Each row is where one point has got to under a steady rotation. How many steps took it there?
The counts run from 0 to 619.
[106  84 140 166 166  74 170  85 111  94  70 137 155 102 112 117 160 149
 135 120 124 106 147  86 151 159  86 158 177  93  99 110 121 104 109 127
 135 127 146 142 133 164 171 151 144 163  92 134  81  96 108 126 139 157
 142 152 125 115 145 149 123 151 151  71 107 110 119 158 103 119 138 148
 146 152  91 149 122 133  81 128 129 106 131 124 132 127 163] : 486
[102  89 123 136 170 118 151 142 107 108  77 138 164  93 113 135 147 174
 113  97 108 133 135 122 147 138 103 162 187 110  89 143 107  96 135 110
 135 128 121 139 129 163 211 145 171 153 108 117  85  99 140 142 135 165
 141 140 120 111 145 158 142 176 114  72 103  99  98 154  90 105 103 162
 144 122 158 144 139 124 136 134 105  92 155 147 125 134 154] : 161
[ 96 100 139 188 136  72 139  83 136 122  73 160 161 137 115 140 141  93
 113 129 117  99 152  66 128 152 124 151 193 123  97 127 116 117 116 106
 151 136 137 154 178 119 162 124 135 124  79 113  96 108 122 163 129 155
 141 142 108 120 146 132 144 168 111  60 117 120 154 114 131  86 114 123
 127 124  94 103  92 142 155 139 131  88 124 156 130 127 155] : 262
[127 120 145 161 131  89 169 107 117 123 121 185 151 125 107 144 174 154
 129 115  75  98 138 136 129 103 110 184 168 111  70 120 118 117 111  68
 108 124 155 123 141 167 199 125 118 154  99 134  91 151 123 139 112 144
 130 132 120  98 158 184 103 139 118  64 137 129 155 145 132 122 126 149
 120 119 151 128 117 156 169 138 141 100 138 115 103 143 161] : 34
[118  68 114 164 134 136 174 117 134 131  86 145 175  97 135 111 142 142
 102  92  93 127 144 114 138 125 117 166 181 103 104 147  98 122 164 111
 145 142 143 117 135 166 200 132 165 127  99 123 119 111 138 161 139 153
 118 138 100 114 141 159 139 162 101  59 120 116 113 115 129  96 112 132
 108  91 147  95 146 111 178 133 127  81 123 163 145 104 123] : 381
[123  74 112 192 138 102 189  97 138 119  81 136 150 118 111 123 154  94
 117 120 115 107 160 109 149 125 101 167 180 109 108 127 114 118 130 107
 136 129 185 139 144 157 184 142 127 143  75 117 124 116 139 142 137 139
 150 147 110 135 177 163 120 145 145  48 134 130 108 121 136 112 144 110
 114 110 104  82 130 142 144 133 145  95 108 144 130  99 140] : 54
[121  85 150 164 177  94 154  92 122  93  71 146 153 115 127 130 157 121
 128 139 126 110 139  81 158 179 118 159 142 117 108 141 131 114 103 124
 141 132 174 145 173 132 184 135 135 185  83 106 112 103 127 152 166 137
 151 150 121 124 159 129 138 162 151  62 141 135 117 148 104  75 140 126
 127 127 100 115 111 140 102 115 137 111 121 135 129 129 164] : 276
[100 117 170 150 179  98 162 102 132 101  76 153 180 127 145  97 166 152
 129 130 125 122 127  69 142 180 113 145 161 102  92 133 112 110 120 125
 143 126 128 134 188 134 176 133 155 151 100 112  97 124 104 168 161 152
 119 138 126  96 120 130 164 172 113  90 148  95 140 136 124  83 119 158
 117 122 112 120 133 116 125 144 107  81 110 142 143 149 143] : 118
[ 94  91 133 154 130 101 177 126 122 125  81 136 172 104 112  91 152 140
 101 100 100 121 155  90 145 116  83 156 179  92  92 139  85 107 140 110
 137 130 135 133 154 172 192 142 153 130  91 123  95 107 151 153 126 152
 116 135 124 106 142 149 150 171 135  63 111  92 122 109 130 120 103 131
 130 135 117 105 143 122 137 176 114  85 131 143 167 150 135] : 341
[120  92 144 137 130 112 148  93  91 108 116 159 142 112 116 152 144 148
 124 116  84 163 132  72 129 159 110 166 138 128 128 142 113 110 103  99
 120 145 149 107 168 172 174 145 162 210  77 117 118  65 126 172 176 134
 116 105 137 118 175 139 114 158 118  80 129 129 134 125  98 106 115 149
 124 111 132 134 144 118 110 143 142  98 127 110 128 164 143] : 137
[111  83 137 145 135 111 199 100 117 107  99 140 158  80 123 115 166 141
 100 115  80 147 164  90 148 151 117 171 135 106 107 132 115 127 126 118
 131 134 166 107 135 179 198 135 113 170  76 114 123 100 150 136 143 148
 110 109 114 116 166 142 103 146 146  56 122 145 125 121 110 103 127 132
 130 120 108  99 142 131 116 136 146  93 113  99 159 142 135] : 355
[108 109 107 178 158 123 156 116 112  96  72 141 151 119 121 137 128 116
 104 130 126 134 155  87 153 138 118 146 168 123 106 145 105  96 123 108
 153 137 131 143 184 125 176 128 158 149  76  93 136 109 151 171 156 142
 144 144 106 116 187 137 185 193  99  62  94 119 114 111 114  86 104 130
 106 113 136 107 129 132 162 137 118  88 130 150 129 131 133] : 600
[114  93 137 172 128  79 181  82 130 126  95 139 160 113 110 110 154 126
 119 110 100  98 132 118 142 106 109 148 180 101  65 129  96 112 135  82
 144 130 160 148 149 147 191 118 124 121  88 129  67 124 117 149 104 122
 125 143 113 110 156 176 127 150 113  65 129  97 141 127 156 123 119 141
 109 112 112 104 123 135 174 150  99  86 120 143 139 135 154] : 41
[126 111 130 168 118  94 173  65 123 121 133 179 132 103 130 154 151 148
 131 118  74 135 155 100 121 132 112 162 167 118  86 116 126 129 137  78
 122 151 168 100 132 151 164 118 142 175  78 133 110 123  78 151 137 113
 135 119 124 126 177 176 105 136  86  66 120 130 160 125 132 126 123 134
 105  93 132 117 145 124 183 119 144  76 124 113 104 132 140] : 217
[ 94  83 135 159 122  91 167  95 122 126 110 177 157 101 115 155 168 124
 139  94  97 127 156  78 124 122 107 164 178 102  76 124 106 131 137  98
 120 135 153 120 133 162 173 145 146 165  74 153  91  86 118 137 137 153
 140 107 150 135 159 173  91 125 141  73 117  99 131 132 121 134 112 145
 131 119 102 118 123 143 137 137 127  67 119 117 128 135 144] : 514
[116  84 118 167 158 103 132 132 125 123 100 185 158 127 138 167 155 135
 110 130  95 114 132  93 108 157 122 166 156 141 113 123 132 117 111  96
 119 142 141 129 168 137 205 123 156 210  76  87 117 107 112 168 144 147
 146 125 116  93 165 147 114 162 108  80 142 147 122 130 135  81 121 123
 122 125 142 100 137 128 159 120 155  98 159 142 125 128 137] : 424
[131  76 119 169 138 132 174 111 133 124  79 133 168  96 128 100 143 146
 105  96  99 131 144 116 138 124 116 162 194 100  87 151 107 119 165 104
 147 134 152 130 137 156 192 125 165 130  98 124 121 119 126 160 140 136
 123 128 106 120 141 170 145 169 101  65 115 113 118 115 131 104 118 135
 102  78 142  99 148 103 176 128 107  72 119 157 139 106 133] : 380
[ 86 108 136 179 147  76 174  84 110  86  72 145 159 126 113 108 152 127
 124 123 121 112 158  58 135 154  84 161 173  99 109 120 108 102 117 134
 143 126 134 129 147 174 172 147 131 135  87 125  97 123 123 126 137 167
 138 149 125 100 139 134 132 156 148  65  94 106 140 139 106 105 128 135
 153 152  97 139 111 146  92 146 139 100 120 121 141 130 162] : 484
[131 143 180 170 176 103 168 104 138 101  78 167 166 156 134 109 165 149
 142 119 123 124 132  67 129 176 111 177 173 107 103 134 121 102 113 102
 131 133 139 131 194 147 157 142 148 150  99 125 103 140 111 173 166 156
 122 121 128  95 126 145 146 160 125  95 160  96 153 152 119  94 123 161
 115 107 133 124 119 124 124 149 124  72 104 120 124 149 152] : 116
[ 96 145 148 150 158  91 186 128 120 110 105 184 160 106 131 122 176 169
 131 114  92 121 172  80 132 136  88 158 172  86  78  99 114 121 110 104
 127 117 127 122 161 167 164 149 162 157  90 124 110 141 123 131 133 138
 128 128 143  87 144 171 151 156 131  85 107  94 128 122 131 130 100 161
 133 148 126 128 142 131 131 151 119  68 137 123 122 155 138] : 336
[134 101 143 158 134 109 193 119 129 122  97 121 126 102  90 120 151 128
  98 117  89 151 173 103 157 136 106 184 170 103 100 140 102 122 131  84
 112 133 176 132 143 180 183 145 122 135  98 116 135 107 158 148 143 137
 130 118 114 135 175 151 127 176 146  45 130 131 118 122 122 115 118 119
 132 111 124  99 138 142 129 161 136  89 117 116 150 143 143] : 352
[106  93 140 163 117  79 144  59  92 107 102 175 153 124 107 152 151 136
 140 112  88 120 130  73 117 135  98 175 169 125 112 127 103  97 108 108
 128 144 132 116 153 185 162 127 145 173  78 146  66  92 103 147 136 149
 128 122 120  95 155 151 103 135 127  81 104 105 145 130 111 120 123 149
 123 130 117 157 116 141 111 149 134 113 132 110 114 144 159] : 475
[ 79  96 107 171 134 101 167  99  99 106  86 183 155 109 109 167 146 132
 122  92 103 114 153  84 138 115 117 162 179 125  84 117 120 117 115 115
 140 138 115 113 133 153 175 119 137 165  64 130  84  94 131 124 130 154
 135 118 128 110 164 171 114 140 118  80  75  98 118 132 101 127 108 155
 119 139 133 133 114 151 148 120 119  79 148 118 120 147 155] : 5
[112 116 149 137 146 106 150  97  96  88 111 143 163 105 117 130 143 175
 136  97 113 153 126 103 134 136 116 159 173 108  99 141 112  91 133  98
 132 143 118 128 127 163 172 155 152 153  91 132  80  86 134 169 166 174
 115 126 138 117 160 153 134 172 101  74 124 121 164 167  65 116 117 171
 123  99 144 173 128 126 129 141 123  87 120 115 111 164 154] : 150
[ 94 127 134 158 118  93 176  92 117 109 114 157 144  89 125 129 150 143
 130 121 100 138 193  83 139 135  94 140 180  77  72 108 109 127 145  90
 128 127 141 129 124 145 153 162 172 126  82 136 129 110 125 148 149 137
 142 143 148 145 171 157 154 171 118  55  95 111 155 118 101 133 101 134
 142 122  96 125 131 127 153 138 132  64 122 133 117 129 137] : 519
[121  94 108 156 153 124 157  87  98  93  93 164 162 102 144 148 143 140
 124 129  87 149 139  95 142 144 122 150 142 123 132 132 122  96 102 117
 148 148 139 109 164 144 179 127 160 218  71  96 127  85 142 161 166 139
 130 137  97  98 185 135 145 166 103  68 100 158 116 127  95  98 130 145
 103 128 131 131 137 118 122 112 148 118 138 132 104 136 142] : 606
[107 115 122 147 135 108 149  96  87  96  99 165 168 102 133 137 146 150
 144 116  93 141 171  84 144 138  81 137 163  93 114 129 108  90 109 113
 143 130 125 117 162 157 158 165 193 187  75 129 122  93 146 160 168 129
 141 153 136 110 178 142 167 175 123  67  96 127 125 117  93 118 111 151
 133 138 120 148 126 120 105 138 141 104 129 140 106 142 142] : 308
[111  78 118 162 144 105 183 126 129 135  96 155 157 102 107 139 162 152
 133  87  92 127 161  95 139 119  88 171 191 109  96 113 111 118 106  95
 124 129 160 116 141 181 181 160 156 185  71 120 107  93 145 142 140 138
 132 119 134 118 160 168 109 137 143  77 121 122  96 135 130 138 123 141
 127 143 114 116 152 120 116 158 137  87 137 128 131 135 129] : 345
[125  97 133 164 171  94 151  87 136 116  85 149 194 103 157 107 150 162
 120 110 111 107 120 117 127 153 134 144 177 119 103 114 128 107 137 107
 155 142 124 142 146 135 185 114 143 139  97  98  82 112 102 175 136 167
 108 138  94 103 131 148 139 163  73  69 143 152 169 155 106  77 135 155
 123 113 119 128 138 104 156 124 132  98 125 154 125 124 142] : 409
[135  96 145 176 173 102 173  65 146 115  70 136 175 118 138 102 151 159
 127 107 113 107 122 105 139 171 137 166 187 119 102 117 133 113 125 113
 154 141 149 129 156 148 166 108 124 140  91 106  88 118 100 159 141 152
 100 128  88 107 121 152 123 151  93  76 142 142 158 155 120  90 144 166
 106 109 121 124 127 101 144 120 118  88 117 131 128 126 154] : 407
[139  94 159 123 133 101 141  86  89 106  99 147 158  92 110 129 155 167
 137 109  69 148 130 121 162 133 108 166 151 104 104 156 114  91  95 101
 121 128 147 128 152 181 191 156 152 166 107 143  90  86 148 158 154 140
 111 141 123 119 153 154 131 157 135  56 123 139 133 143  83 110 123 167
 127 110 135 162 123 130 103 136 134 130 127 122 112 153 167] : 319
[ 87  91 114 168 159 120 148 126 116 121  97 185 199 126 146 145 154 119
 116  99 125 113 122  90 130 115 138 152 164 128 102 140 105 109 125 111
 152 142 112 127 164 125 199 123 145 167  63 103  97 103 135 173 148 179
 122 126 123  99 157 158 143 155  88  92 125 122 138 142 112  91 107 141
 100 116 131 111 123 134 174 132 128  73 130 147 133 141 135] : 592
[108 102 127 161 176  94 140 111 134 121  94 159 189 101 145 121 151 162
 128 111 114 101 132 118 126 143 137 145 184 114  95 108 129 104 135  98
 146 136 125 146 144 127 190 126 143 147  91  99  89 122 116 168 138 181
 118 148  98  99 133 146 132 170  74  63 133 154 163 154 106  78 135 145
 129 119 124 134 131 110 166 126 139  93 138 160 117 123 145] : 410
[134 122 136 192 170 109 168 116 141 110  81 169 168 157 157 109 157 160
 127 124 122 101 134  94 111 161 104 175 178 119 103 119 129 111 115  96
 132 139 145 114 178 150 177 120 160 163  88 100 130 170  97 165 149 139
 133 146 111  88 129 149 149 167  94  82 150 126 147 149 138  82 135 129
 117 119 149 107 146 107 153 132 149  83 122 140 123 129 136] : 415
[ 89 127 150 150 142  96 143 109  99 102 114 212 166 134 132 169 168 137
 147 123 102 129 140  63 123 139 114 154 140 110  91 124 111 113 109 106
 129 130 119 122 168 137 176 146 160 184  74 133  98 119 118 156 158 159
 144 135 152  96 163 156 136 144 121  99 119  96 142 126 102 109 102 155
 118 123 126 132 115 152 147 128 135  76 127 125 100 159 152] : 295
[123  87 150 139 147  90 119 101  93 105 108 166 170 113 134 136 159 146
 128 135 100 122 123 112 150 141 123 138 130 113 109 166 114  97 111  96
 128 133 152 140 166 141 211 153 153 189  89 116 104  97 126 183 166 146
 131 161 135 113 163 130 145 178 118  61 167 153 161 148  87  80 124 129
 130 109 122 134 118 128 129 120 158 119 126 147 119 148 162] : 280
[128 142 167 156 146 110 178  93 131 122  99 192 149  98 141 128 174 158
 123 125  65 132 177  91 142 169 126 166 165 102  62 119 140 141 126  93
 123 116 139 108 160 137 163 114 153 135 112 135 125 150 109 131 135 123
 116 118 121 116 131 156 137 145 109  68 113 121 149 105 133  96 104 166
 110 113 131 108 115 131 169 110 121  64 123 124 112 133 160] : 546
